The rows below fall into families. The same turns and mirrors carry the whole set onto itself and the rows of a family onto each other. For each named row, which other rows are in its family? Write them in the order they are listed.
These 18 rows form 6 families of 3 rows each.
ridig: [  7  -4  22 -57  30 -24  35   4 -40 -13   0 -20   3   5  -4  31 -14]
zafem: [ 28 -15 -62  -6 -28 -11 -15  10   3  45  19  21  -6  -3 -60  -1  10]
Pomat: [-15  -4   3  48  14  14  15  28  24  12 -22  -9 -15  12  48  -9 -17]
vepe: [ 12  -4  22 -59  29 -26  27  12 -29 -10 -13 -14   6 -28 -27  28 -15]
lek: [  6  -7 -62   8  -7   0 -44  -3   6  35  13  -1 -12 -21 -60 -16  14]
Pag: [ 10   6 -14  40  -9  24  16  34  14  23 -18 -16   1  40  41 -15 -24]
Bemob: [ -2   8  16  52  10  34  21  16  24  -4 -22 -10 -13  22  23  -8 -19]
fida: [  1   4 -75   4  -8  -7 -36 -13  -2  16  17   7 -10  -1 -54 -21   9]
safi: [  9   9  -2  55   6  32  19   4  22   7  10  -8 -17  35  32  -3  -6]
nodus: [ 12 -13  32 -62  22 -34  36  28 -20  12 -18   2  10   0  -3  15   9]
deri: [ 11 -19 -64 -14  -7  -6 -28 -12  -3  26  28  -9 -10  -7 -54  -5  36]
teg: [-10 -24 -78   9  12 -10 -24   0  10  24   9  -8 -41  -7 -37 -25 -27]
zopu: [ 11   2 -82  -7 -18   6 -18  -2   7  35   6   5 -17 -17 -53 -19  -1]
kudip: [ -6   1   1  53   8  18  26  16  24 -20 -16 -11  -2  21  38  -4  -2]
balim: [ 28  12  18 -77  17  -4  16 -14  -2   0   7  10 -11 -29 -33   9 -27]
pafoz: [  8  -8  33 -67   8 -18  23   9 -22  -2 -12  13   7 -25 -20  33  -7]
gom: [ -7 -36  29  25   5  29   2  12  36 -10 -14 -11  -7  -3  44   8 -13]
mov: [ 17  11  25 -55  25 -28  24   1 -27 -18   4   2  19 -24 -16  31  -4]

The rest of the family of lek: vepe, Bemob
The rest of the family of nodus: zafem, Pag
The rest of the family of teg: balim, gom
The rest of the family of zopu: Pomat, pafoz
The rest of the family of mov: fida, kudip

The rows below fall into families. The same turns and mirrors carry the whole set onto itself and the rows of a family onto each other. For each named row, which other rows are in its family? Write them in the order they are listed.
These 20 rows form 5 families of 4 rows each.
Rumaz: [  7  31 -12  -4 -28   5  39  34  -8  11   9 -32  -9   9 -20   8 -49 -24
  34  20   0  43  36 -31  17  22 -12  18 -25  11   3]
Guz: [-42 -53  48  -6  13  26 -37   2 -22  -3 -19  41   8 -29  13  -4   2   7
 -23 -24 -11 -18   0   4  35  27 -16  25  36  -6  28]
mot: [ -3  41 -45   7   8 -31  10   8  19   7  23   1  11  26   0   2  -1 -39
   0  21 -20  43 -38   0 -10 -19  33  13  11  21 -42]
Leli: [  1  10 -36 -14  24 -35 -12  35  13   1  -1  15  16  42  16  20  16  -1
   6  -2 -11   6 -43   4 -25 -28  21  32  14  42 -43]
roki: [-27 -40  39  -7  17  14 -49  -2   2 -14 -13  14  12 -24  23  -7   4 -15
 -25 -30 -32 -45  25  -4  16  36 -22  14  35 -27 -12]
Nidur: [  2  -6 -15 -15 -30  -1  26   4 -21  -2  -2 -18 -31 -13 -14  -2 -45 -43
  41  16  26  33  39 -12  -2  31   5   3 -48   6   6]
fil: [  6  33 -42  -3   5 -29  18  19  13  13   7  21  16  49 -13   1   0  -9
 -13  -6 -28   5 -37  15 -24  -6  43  15  20  24 -39]
talun: [-23 -27  28 -15  13  32 -73 -16   9   0 -27  10  26 -13  27 -17 -13   0
   4 -24 -24 -22   3 -24   8  51 -17  24  23  -8  10]
dem: [  1  21 -24  -5 -11 -13  30  16  -3 -15   2 -31  -7  -1 -15 -11 -50 -22
  66  13  27  29  22 -24   3  42   7  14 -17   8  -6]
zunik: [ 12  -4  41  30  20  42 -17 -18 -13   7   5  -2 -11   3  10  19  31  67
 -45  -4  27  -7  16   8   6 -40  -8   0 -21 -33 -15]
nasek: [-39 -54  43   4  12  22 -60  -3 -15  -4 -25  10  10  -9  24   1   4   2
 -35 -37   4 -31   0   6  10  12 -31   1  41  -3  -1]
mekep: [  7   0  30  14  11  32   9 -18 -14  16  21 -28 -11 -29  26  -9  18  47
 -54 -21  21 -13  19  -4  30 -44  19 -16 -15 -36  30]
Bekun: [-13 -31  41  15  10  45   3 -26  -9  13  27 -12  -1 -13  14   5  36  79
 -47 -10  25   8  16   0   6 -21   3  -6 -15 -33  10]
ril: [-19 -23  38 -18  16  36 -56   1   2 -14  -2  18  15   4  36  11   1   2
 -25 -26 -15 -34  13  24  33  37 -23 -21  44   7  12]
geruf: [  3 -12  -2  21  16  41  26  -3 -13  10  28 -13 -16   1  32   7  24  47
 -55  12  44  21   3  -7   5 -54 -12  -2  15 -40   3]
Kufaz: [ 24 -21  25  13  28  58  13  -1 -20  15  30 -12  -5 -15  21  -9  22  63
 -38 -17  33  29  15  20  10 -39  11 -15   4 -27   3]
Mubat: [  9   7   7 -18 -26 -31  28  11  -4   5  -4 -14 -12  26 -18 -17 -45 -29
  50  -3  10  36  12  -9  42  41   2  10 -41 -14  -9]
Lof: [ 20  40 -30  -7   4 -50  11  20  11  11  37  26 -19  13 -15  -8  12 -23
  -7   1  -8  23 -37  15 -18 -19   5  17   7  42 -30]
Tomu: [-16   6   2   9 -34 -11  39 -13  -3  29  -1   1  -7 -21 -11   4 -54 -14
  38  12  36  47  38 -25   6  27  -5  16 -34 -15   5]
vono: [ 18  26 -39  -2  26 -38   0   6  34  -7  12  27  -5  19   9   0 -24 -25
  -6  20 -12  21 -42 -19  -5  -3  50  11   7  35 -42]

The rest of the family of mekep: ril, Mubat, Lof
The rest of the family of geruf: Leli, talun, Tomu
The rest of the family of Bekun: mot, dem, nasek

The rows below fall into families. The same turns and mirrors carry the whole set onto itself and the rows of a family onto each other. For each named row, which other rows are in its family? Write them in the order they are listed.
These 39 rows form 13 families of 3 rows each.
Medav: [-22  25  12 -34  14 -27 -25 -42  26  17  -2 -42  -4 -18  24   2 -59]
Dimo: [  0 -31 -33 -11  21 -24 -25  23 -44 -23  26 -16  -8 -72  12  46 -31]
rulat: [-13  14   1 -65  28 -33 -45 -11  35  25  34 -43  -5 -31  42  20 -49]
fazu: [ 16  30  -4 -32  61 -16 -25 -18  24 -18   0 -34  -4 -27  49 -22 -17]
dukuf: [ 32 -56 -14   8  44   9 -14  14 -37 -30  10 -72  -6 -47  13  32 -47]
besod: [-25  -5  -2 -10  82  31  13  16 -30  27 -56 -63 -38  -3   6  36 -47]
Fad: [-45 -41  -5 -41  61  20   4  -7 -38  37 -41 -65 -10 -19  16  62 -22]
viz: [ 13 -34 -22   6  40 -25 -30  52 -42 -17  18 -29  16 -54   2  27 -37]
Pidek: [-28 -27 -28 -32  79  32   5  28  -8  12 -50 -51 -20 -10   5  84 -28]
Rusi: [-27 -74 -13 -27  68  36  -1  -4   2  49 -22 -46 -12  -8  33  51 -47]
Kal: [-54 -48 -19 -17  93  15  18  12 -13  39  -2 -18 -31  -9   1  62 -23]
niti: [-56 -38 -12 -22  87  37  15 -19  -1   7 -34 -52 -32 -13  -7  49 -23]
Golu: [-58 -15 -34  -5  84  41   8  -9  16  35 -30 -51 -25 -11  12  49 -27]
bami: [ 10  17  15 -63  34   3 -39 -12  29  25  24 -44 -33  -7  21  -1 -40]
Sof: [ 12 -29 -41  19  50   0 -33  11 -36 -30  22 -19 -28 -68  -2  47 -32]
vev: [ 15 -12 -14 -15  44 -19 -55  13 -29   1  37 -11   1 -68 -21  36 -25]
vili: [-12  37  -4 -23  37 -14 -30  -3  13  23  25 -48 -14 -34  62 -20 -37]
Vapep: [ -1  41   5 -32  45  -1 -30   2  19  20  33 -71 -35 -10  46 -15 -22]
gog: [ 33  -8 -25  16  40  -6  -4  34 -43   0  -8 -31   6 -68  19  60 -24]
loreb: [-42 -29 -15 -27  89  21  16   8  -5  -4 -35 -45 -32  19  -2  62 -54]
zazep: [  1 -46 -22 -18  33 -14  -9   7 -39 -13  41 -20 -10 -52 -25  40  -1]
Lep: [ 30 -21  -4  -3  59 -19 -38  46 -33 -33  13 -36  -9 -74  19  37 -25]
Pas: [-22  -7 -24 -25  68  27  -3  29  36  19 -24 -85 -42   3 -20  51 -45]
ganev: [  2  44  14 -29  57 -16  -8  -3  43  12  14 -58  17  -8  39   4 -19]
Zisob: [-47 -22 -40 -33  77  12  10   9   4  16 -55 -26 -26  15  29  28 -39]
kule: [ 16  61  22 -13  66 -21 -13  17  25   9   0 -51 -29 -33  48  23 -37]
Lobi: [ -5  44  18 -55  56  -4  -5  10  10  15  -2 -62  -8  -8  56  -4  -9]
ledad: [  2 -21 -12  -6  46 -34 -25  32 -16  -5  28 -27 -12 -78  24  84  -3]
Zule: [-34 -33 -37 -13  68  47   2  -1  -5  35 -29 -69 -30   4  18  62 -33]
Dobop: [ 26 -34 -37  26  45  -7 -32  34 -24 -17  39 -34 -29 -63  21  56 -25]
fitev: [-13  15  23 -54  63 -12 -26 -35  21  35  19 -45   1 -17  62  10 -43]
zot: [  9  23 -11 -22  26 -22  18  30  21  10  39 -62 -14 -14  65  11 -17]
Vil: [-60 -63   5 -23  99  15   0  -3  17  33 -10 -57 -24  -9  13  41 -34]
diret: [-27  31  14 -38  53 -21 -33   3  46  22  15 -60  -6 -41  52   0 -29]
neros: [  8 -38 -46  10  63 -13 -40  43 -13 -21 -16 -15   2 -65  -5  24 -19]
pozi: [ 24 -46 -19   8  49  -7 -19  32   2  -1  50  -5 -21 -54  -1  45   2]
pafe: [-10 -21  -8  26  31 -30 -13  10  -7 -15  26 -10 -14 -59 -30  21 -15]
fufev: [-19  33  41 -55  68 -25 -39   0  12  12  21 -63 -45 -28  22   3 -25]
Foz: [-63 -55  -9  18  66  -6  13  -8  13  26 -29 -32 -17 -16  21  53 -51]

The rest of the family of vev: Kal, fitev
The rest of the family of pafe: Medav, Foz
The rest of the family of fufev: Fad, ledad
The rest of the family of Pidek: Lep, Lobi
The rest of the family of ganev: viz, loreb
The rest of the family of Pas: dukuf, zot
The rest of the family of Dobop: Vapep, Zule
The rest of the family of Dimo: niti, diret

The rows below fall into families. The same turns and mirrors carry the whole set onto itself and the rows of a family onto each other. For each named row, which other rows are in its family? Write them in the order they are listed.
These 16 rows form 4 families of 4 rows each.
Nipud: [-10  32   7  -6   4 -16  19  17   5  41  65  44  -7]
bened: [-39  32  13  -7  57  37  -6  85  16  56  38  16  -7]
gipuz: [ 44  -7  40 -46  13  10  36   6  12  22  16 -13 -14]
Kinu: [ 10  42  27 -11  16  -7  29  34  15  47  60  34  13]
Nub: [ 46   2  29  18 -19   4   6   3   5  19   4  13   6]
Dep: [-17   5  -2  18  57  22 -48  74 -18  44   4  10 -26]
Tifa: [ -7  28  27   1  -6 -16   0  14  -6  57  31  47  22]
niv: [-35  31 -25  -5  54   9 -32  72  -2  47  13  13  -1]
dedu: [ 18 -16  35 -35 -11  12  19  -9   7  18  29 -23 -19]
guf: [-48  27 -12   2  44  40 -21  75  13  42  52   3 -14]
pupi: [ 42 -47   3  -5  21  23 -20  43   7  29 -15 -25 -38]
rure: [ 12 -43  -4  -3  56  47  -2  61   2   8  -8 -15 -35]
das: [-22 -43  16 -17  44  51   0  41  19  21   3 -14 -63]
dud: [ -6 -28  27 -36  58  45   1  55  17  36  -8 -21 -46]
Zaral: [ 35 -41  43  -3 -15  18  22  13   5  26  16 -14   4]
mut: [-13  30  12  37  20 -28 -20  36   1  58  31  26  19]

The rest of the family of mut: Nub, Dep, pupi
The rest of the family of Nipud: dedu, guf, das

